50 stands for zero in the data rows.
Some points, each followed by its number:
[51 63 54 64 50 43 44 41 49 67 57 48] 0
[23 28 26 30 35 59 56 41 60 41 43 46] 1
[38 23 27 28 22 54 52 51 56 28 54 51] 2
[39 57 46 51 44 43 38 22 31 37 41 33] 3
[32 39 27 18 36 64 58 41 58 53 49 35] 4
[45 28 49 53 41 32 35 49 30 38 41 44] 5
[58 62 72 65 57 50 54 48 49 73 65 52] 6
[29 27 36 43 41 55 47 50 36 22 39 36] 7
[29 38 58 58 52 62 70 53 58 77 79 67] 8
[89 99 75 77 85 54 58 69 63 78 62 76] 9
[51 39 42 44 49 36 42 58 39 36 40 45] 10
[47 59 37 30 35 35 31 29 39 35 25 28] 11
[53 52 70 66 60 42 61 60 37 64 59 54] 12
[25 46 36 34 45 68 57 35 55 60 56 45] 13
[22 29 55 42 46 73 60 48 59 66 71 57] 14
[47 53 39 49 65 44 39 50 45 24 22 44] 15
[20 58 46 46 34 60 50 19 50 46 46 30] 16
[23 15  6 16 31 20 18 36 20 12 18 43] 17
[31 54 42 45 47 67 69 48 62 59 65 55] 18
[43 40 73 63 55 70 64 62 50 47 58 56] 19
[35 62 45 46 43 69 71 31 56 61 59 38] 20
[54 47 50 38 31 30 35 39 46 41 34 28] 21
[20 25 40 40 37 57 59 45 49 49 58 53] 22
[89 70 69 66 75 49 66 80 70 61 64 77] 23
[58 39 63 65 59 26 40 63 31 60 53 62] 24
New points follow, each followed by the numbers of its three nearest points above by angle, nearest first.
[74 60 61 59 62 42 52 65 53 61 57 62] -> 23 9 6
[52 42 58 60 56 60 64 66 62 62 65 65] -> 8 19 23
[36 33 32 26 30 30 39 31 36 38 48 49] -> 17 2 11
[41 46 42 45 47 69 54 49 59 42 39 43] -> 1 4 13
[76 72 69 59 62 58 58 59 61 72 64 57] -> 9 23 6
[45 65 52 43 51 54 42 46 47 48 40 30] -> 11 3 16
[40 37 42 44 46 60 41 40 36 37 38 39] -> 7 17 3
[71 59 41 50 60 44 41 54 49 25 29 41] -> 15 10 11
[52 54 58 55 58 37 44 54 32 52 44 42] -> 24 12 5
[49 35 50 46 44 19 31 38 13 45 40 52] -> 5 10 17
[57 62 60 57 62 43 41 53 48 50 39 51] -> 9 24 23
[53 67 37 49 64 72 50 61 71 38 41 47] -> 15 23 9
[42 36 47 46 57 50 44 51 47 35 47 46] -> 7 17 10
[45 30 63 52 39 34 41 45 33 49 52 45] -> 5 24 21
[63 64 42 49 45 64 54 42 50 39 43 31] -> 11 3 20
[44 64 52 49 56 82 73 56 76 60 73 67] -> 18 8 14
[58 61 73 57 52 68 66 44 51 78 75 50] -> 6 8 12
[74 68 61 58 63 40 45 49 46 55 43 46] -> 9 23 6
[56 70 73 73 75 59 56 59 55 55 50 53] -> 9 23 6
[63 64 61 57 56 50 49 54 52 58 48 46] -> 9 6 23
[75 78 68 67 68 58 58 63 62 52 42 56] -> 9 23 6
[52 42 44 45 49 56 50 39 49 33 40 41] -> 7 15 11
[60 50 73 71 57 49 63 69 63 75 77 82] -> 23 6 12
[52 44 42 56 63 56 57 61 58 50 62 76] -> 23 8 9
[59 54 52 47 32 54 58 46 64 75 65 42] -> 20 6 8
[53 66 50 54 57 54 45 53 58 50 48 45] -> 9 23 0
[37 42 54 56 37 49 55 30 49 69 65 51] -> 8 14 20
[49 43 49 52 49 41 38 42 40 36 38 55] -> 5 17 10
[36 38 30 34 54 40 47 39 44 47 41 51] -> 17 1 7
[35 44 69 67 59 73 65 52 58 56 58 54] -> 19 8 14
[54 61 46 55 53 65 49 49 62 27 36 39] -> 15 11 7
[56 77 51 50 46 44 43 38 54 52 53 47] -> 0 9 3
[47 70 52 53 50 41 52 32 47 69 60 52] -> 0 6 20
[32 29 30 31 40 30 30 41 27 30 25 27] -> 17 10 11
[68 53 48 52 48 45 45 61 56 51 54 58] -> 23 9 24
[54 57 40 35 44 49 46 50 50 65 45 47] -> 4 11 13
[42 68 47 48 34 48 51 28 55 55 57 46] -> 16 20 0
[55 27 54 52 50 57 58 71 47 49 51 61] -> 19 24 8
[54 66 58 59 70 59 62 50 50 50 49 46] -> 9 23 6
[70 82 55 53 50 45 42 50 66 66 49 68] -> 9 23 0
[68 65 62 64 66 60 53 64 63 70 55 61] -> 9 23 6
[59 66 31 29 45 33 40 31 50 49 27 45] -> 11 21 17
[55 70 57 71 69 50 44 42 48 33 34 51] -> 15 9 3
[45 44 59 52 63 61 51 68 44 39 43 44] -> 19 15 7
